In the rows, 100 means zero.
These are runs of 6 systems, one row a step. Runs of the same system follow the same rule from any start.
zomuf, path 1, 11 rows:
115	62	74	84	107	32	151	123	112	74	117	105	143	67	105	73	87	90
108	119	142	135	108	128	59	86	134	78	73	112	137	140	39	113	105	95
102	85	59	75	92	74	73	142	72	141	146	119	33	96	75	111	106	128
86	96	135	65	99	61	115	36	82	57	115	114	136	112	141	101	128	85
49	131	111	153	75	147	101	85	119	132	96	60	90	75	51	93	103	133
116	56	17	101	109	48	129	116	99	90	95	139	109	65	99	82	88	81
84	114	126	88	139	122	70	85	140	57	85	106	141	168	83	117	107	87
96	103	105	61	80	86	103	140	105	162	145	76	45	90	50	103	118	123
115	77	119	70	88	55	102	47	58	84	87	132	153	68	113	97	118	81
39	121	105	152	102	150	64	99	103	93	81	85	96	106	72	85	86	164
102	55	49	108	98	38	151	144	109	83	143	112	74	97	96	87	93	91
bapu, path 2 (11 x 18):
95	131	111	135	109	84	147	79	71	96	98	58	94	65	76	103	171	62
74	83	78	123	97	124	82	96	106	153	85	142	149	87	118	60	101	44
104	92	65	50	115	98	105	97	168	78	76	123	106	133	124	89	49	141
107	100	133	55	126	91	129	138	88	82	81	41	66	110	46	139	113	111
117	108	133	104	94	91	50	133	39	150	132	99	123	51	87	91	129	89
88	92	119	122	61	97	67	56	109	88	97	163	111	118	131	59	73	148
62	79	72	141	93	103	142	82	120	42	107	76	71	128	76	146	71	117
130	132	74	132	133	76	123	119	97	102	128	73	109	78	73	119	161	40
100	109	116	76	92	122	69	83	121	169	91	151	120	121	117	62	127	57
68	82	73	33	83	110	108	74	126	103	86	101	79	102	129	107	45	156
98	105	115	86	137	74	136	122	66	50	62	40	99	68	69	107	114	127
bapu, path 3, 11 rows:
132	150	125	111	100	96	124	122	108	81	152	35	58	84	115	128	105	137
125	91	147	140	65	101	126	73	53	133	81	119	85	77	106	84	133	50
86	98	58	135	101	146	75	71	108	95	97	124	123	95	172	113	46	89
115	115	88	104	131	98	157	122	147	52	76	76	54	136	129	81	94	120
120	80	146	79	100	111	124	141	87	134	106	60	104	94	88	136	102	22
154	138	105	88	93	122	50	102	92	140	95	119	108	55	149	87	80	123
83	73	130	90	91	110	112	89	80	64	61	120	44	142	144	83	69	142
87	95	110	144	104	104	133	131	85	61	142	32	107	76	111	144	70	87
174	134	115	160	99	98	107	108	114	113	92	121	106	82	99	70	130	65
97	73	97	87	86	141	83	75	107	123	94	147	71	154	146	126	69	61
99	142	77	73	115	110	134	98	118	78	125	40	63	89	157	126	87	134
Gup, path 4:
100	54	97	109	120	112	65	130	72	104	66	135	99	139	54	128	102	48
91	129	81	80	113	102	53	112	123	107	174	112	87	128	153	105	98	127
90	105	154	83	44	78	135	38	89	108	100	91	73	79	80	91	122	141
91	83	64	140	108	115	110	100	62	104	77	82	143	39	81	137	88	49
111	119	58	125	146	87	85	133	135	75	81	141	104	130	117	40	115	114
56	63	141	62	67	98	127	89	148	107	120	103	81	167	73	109	84	99
143	133	91	63	101	94	88	106	94	123	131	54	105	43	77	157	102	102
100	103	112	112	113	100	59	88	32	110	45	144	99	85	95	60	139	115
24	62	84	132	89	107	106	106	115	88	135	101	127	119	140	84	51	105
152	129	99	111	91	58	148	97	161	63	120	75	96	89	65	100	102	127
114	83	112	103	104	117	78	92	75	125	64	125	83	125	37	138	135	42
vatem, path 5 (11 x 18):
144	110	71	147	117	121	114	101	99	61	30	84	96	72	56	130	80	101
102	93	79	105	153	102	70	160	81	99	112	121	70	155	111	106	129	58
100	116	154	59	73	101	100	87	145	124	170	99	97	135	153	90	98	99
117	115	122	91	56	128	128	54	90	129	64	67	75	40	92	122	79	124
95	81	51	134	143	108	94	117	31	72	47	106	104	70	124	103	98	77
83	97	117	126	131	103	101	149	144	75	120	110	113	162	135	51	95	91
134	94	136	77	55	96	131	107	159	130	139	83	73	112	69	124	72	101
152	127	91	84	105	114	74	65	51	100	79	96	82	61	99	167	110	92
51	114	107	123	132	129	73	106	49	102	84	110	86	114	165	61	127	100
69	65	119	118	71	88	159	115	145	101	129	87	113	105	135	58	60	93
170	112	90	113	94	105	125	95	142	79	66	82	111	79	53	139	73	93
fuma, path 6, 11 rows:
98	102	38	59	119	100	95	120	106	104	123	58	109	56	93	158	65	116
111	121	133	83	140	73	86	112	79	86	59	119	118	101	97	37	154	117
39	62	146	109	62	140	84	116	108	143	123	91	111	120	92	109	54	88
154	107	62	110	90	53	95	92	106	56	121	116	100	62	103	104	73	165
85	96	129	137	115	108	95	84	66	82	58	115	82	141	54	112	153	59
67	108	56	112	90	106	89	117	107	140	187	81	103	79	138	121	90	73
129	111	106	67	90	59	135	42	140	86	70	140	112	101	105	50	124	120
50	77	97	96	109	149	108	110	99	117	48	60	102	99	47	139	79	78
122	114	64	88	143	67	75	166	95	90	134	100	119	70	131	67	93	135
93	88	189	93	78	102	87	74	119	102	81	135	108	161	75	71	115	98
91	88	68	109	65	111	86	102	80	117	142	73	77	60	78	167	54	127
vatem, path 7:
101	144	115	68	98	91	72	89	97	151	150	75	131	58	74	109	151	92
84	85	90	83	69	93	75	54	79	136	60	160	118	67	99	54	97	130
31	60	69	110	113	93	113	97	97	42	76	96	121	108	89	100	56	144
109	118	97	120	130	53	124	149	128	68	125	69	110	100	34	88	137	111
127	92	124	79	79	79	57	87	110	150	124	150	118	118	38	109	133	63
67	115	66	76	82	107	52	35	97	106	121	131	85	97	114	124	91	152
44	96	102	91	108	73	149	68	68	69	75	71	84	80	97	73	134	135
71	79	95	129	114	83	117	125	111	108	98	85	179	68	49	82	112	56
132	100	54	98	105	86	60	110	165	111	98	156	119	120	58	81	86	123
81	84	116	30	100	80	82	85	93	80	103	113	61	148	64	134	106	141
65	131	122	88	103	81	92	91	59	105	152	53	118	51	91	114	145	119
tadag, path 8:
86	129	102	122	73	99	109	116	122	150	175	70	97	60	133	73	102	112
145	79	106	93	65	85	142	33	125	93	52	141	106	100	97	97	90	69
53	102	40	118	145	142	76	117	97	82	68	79	98	109	75	141	86	99
116	107	114	68	128	54	114	169	101	107	134	91	75	107	127	46	126	115
108	89	185	60	61	125	87	63	111	128	92	100	142	104	92	118	78	78
105	114	39	141	92	121	80	90	72	104	75	99	65	44	86	120	72	160
91	75	109	122	129	59	129	113	70	40	95	123	91	145	128	74	129	79
74	121	135	116	88	138	88	117	152	126	163	63	134	116	103	120	84	69
167	115	68	82	69	84	118	78	120	134	89	126	54	71	89	103	99	115
64	77	92	69	138	110	93	75	54	67	42	114	103	127	106	131	116	73
52	124	95	109	124	106	101	157	107	118	138	51	110	72	128	59	97	135
zomuf, path 9:
115	101	80	95	99	105	114	67	94	52	87	75	135	57	148	142	48	117
103	140	112	151	140	130	119	137	108	82	48	73	62	117	87	62	130	112
107	52	95	95	94	95	102	147	97	142	147	120	107	116	133	109	81	24
156	147	130	57	92	113	71	58	139	87	94	107	112	106	132	116	76	138
84	93	119	99	90	125	131	110	48	120	48	69	20	91	81	103	113	114
91	96	90	126	118	93	98	128	62	89	137	83	149	58	171	97	84	63
124	128	130	135	85	124	101	93	174	100	79	121	97	139	109	53	77	126
121	58	74	90	87	108	121	119	87	110	93	97	48	105	85	167	66	65
130	160	111	76	147	103	72	98	72	75	109	77	113	87	157	116	135	95
65	97	154	107	70	133	116	104	107	162	82	104	68	115	116	41	109	97
118	60	73	100	76	100	120	99	104	87	103	94	131	55	131	133	19	95
fuma, path 10 (11 x 18):
153	86	66	115	95	62	98	111	67	84	110	103	127	32	94	126	74	98
88	125	103	150	128	126	62	76	89	84	59	142	98	148	106	82	141	82
45	78	81	93	77	95	129	117	128	125	175	81	58	127	115	115	84	98
154	120	112	60	98	50	136	58	121	74	90	94	140	62	83	100	121	100
72	105	94	116	118	161	66	106	82	145	31	100	99	94	60	97	108	76
71	73	64	75	117	75	91	150	101	88	143	112	100	111	163	71	58	136
118	118	180	99	80	82	121	69	138	58	91	90	119	131	57	95	113	128
108	85	76	128	79	118	76	126	61	149	109	90	77	61	42	145	93	78
109	104	69	96	127	73	73	80	70	70	112	154	112	106	176	79	118	95
38	114	136	122	79	127	137	56	148	95	99	73	81	141	82	93	116	109
128	76	56	84	91	65	143	135	113	117	118	77	109	41	71	119	79	86
Gup, path 11 (11 x 18):
113	48	132	101	75	64	109	137	113	102	151	103	146	104	79	113	65	61
167	153	90	129	98	114	50	71	128	85	98	126	98	101	79	132	98	126
54	77	77	109	88	96	95	74	44	106	101	127	26	127	101	113	124	106
67	121	90	98	106	78	130	78	105	100	157	67	143	68	143	98	128	64
119	123	111	123	85	116	125	85	145	130	37	108	114	72	51	51	110	108
82	37	48	57	122	102	96	128	104	97	61	127	103	126	88	122	54	82
106	143	121	59	145	87	67	135	114	67	139	70	103	128	104	105	118	146
92	82	175	104	45	95	88	101	63	151	124	105	82	86	61	89	113	118
120	85	55	128	86	93	81	67	81	86	111	125	145	52	130	131	59	86
83	129	70	163	124	101	114	79	116	41	70	111	67	125	90	75	125	138
59	60	102	95	89	78	148	121	121	128	146	91	82	134	75	110	119	35
tadag, path 12, 11 rows:
62	120	144	27	114	117	80	72	97	126	89	81	101	120	75	115	139	101
71	83	81	79	77	78	108	108	62	141	100	89	102	21	89	68	96	139
103	74	113	125	103	76	102	74	105	49	49	143	162	97	93	60	87	113
71	96	97	162	101	126	76	142	138	84	119	92	90	139	46	112	70	128
160	107	102	76	90	39	94	117	105	94	170	119	67	117	87	126	122	105
77	127	128	77	90	112	69	24	81	124	106	112	106	112	89	131	154	74
39	86	37	109	83	91	129	79	87	135	106	98	82	52	111	67	107	118
96	68	95	87	119	59	145	90	143	51	66	116	165	105	91	61	95	85
93	105	109	106	118	132	66	150	151	118	83	86	118	121	21	106	79	114
146	83	101	50	94	54	60	135	74	113	125	135	55	105	85	101	101	144
66	114	160	85	89	99	67	40	56	82	108	99	116	109	107	120	129	123

Name the system that made each run.
path 13:
84	95	47	148	92	80	64	79	54	97	101	149	64	87	76	93	122	142
34	84	66	109	113	73	122	72	115	57	142	111	102	146	129	102	113	93

zomuf
path 14:
87	93	65	26	128	64	89	89	74	111	93	101	124	75	55	120	137	94
62	110	112	63	122	86	55	99	96	110	97	116	154	85	95	48	121	137

vatem
path 15 (2 x 18):
137	98	89	102	93	90	69	169	138	135	150	101	113	82	65	98	69	119
137	90	119	70	84	69	61	53	85	72	90	164	86	130	84	119	105	128

Gup
path 16, 2 rows:
133	107	96	81	91	129	94	103	147	133	138	101	82	135	104	158	85	45
134	147	100	42	105	104	105	73	85	129	99	88	43	79	144	110	127	117

bapu
path 17 (2 x 18):
122	100	89	101	54	123	50	70	131	150	122	151	122	88	116	109	58	104
97	109	69	78	106	93	119	55	97	47	68	112	34	127	121	118	94	158

bapu
path 18:
85	111	54	100	107	94	80	75	114	102	110	90	124	76	16	155	116	100
91	99	68	82	123	54	80	116	90	123	100	150	88	108	72	44	162	113

tadag
path 19:
109	84	133	102	139	102	54	171	95	97	102	113	149	131	81	90	101	62
120	122	133	81	63	118	50	108	123	137	138	121	64	118	115	99	71	158

tadag
path 20:
136	133	114	123	108	79	129	82	49	78	70	79	91	37	125	82	133	114
63	64	117	159	104	138	87	120	92	113	68	122	130	122	97	78	89	44

vatem
path 21, 2 rows:
71	64	125	109	100	115	62	134	17	124	63	118	89	77	102	73	93	112
83	78	96	160	90	78	104	120	111	51	150	108	124	109	144	86	57	120

vatem
path 22:
117	108	150	84	139	91	81	143	95	63	96	73	105	143	43	133	122	94
113	107	137	94	75	75	59	120	60	158	167	118	77	88	87	90	139	104

zomuf
path 23 (2 x 18):
105	131	166	77	92	134	123	94	121	142	87	81	56	134	118	83	134	70
96	71	85	68	71	116	118	97	73	145	101	85	94	40	149	116	51	94

bapu
path 24:
105	95	68	76	153	58	86	110	86	79	80	152	128	112	122	55	144	78
35	96	142	95	82	134	93	89	159	115	112	89	119	141	78	81	81	125

Gup
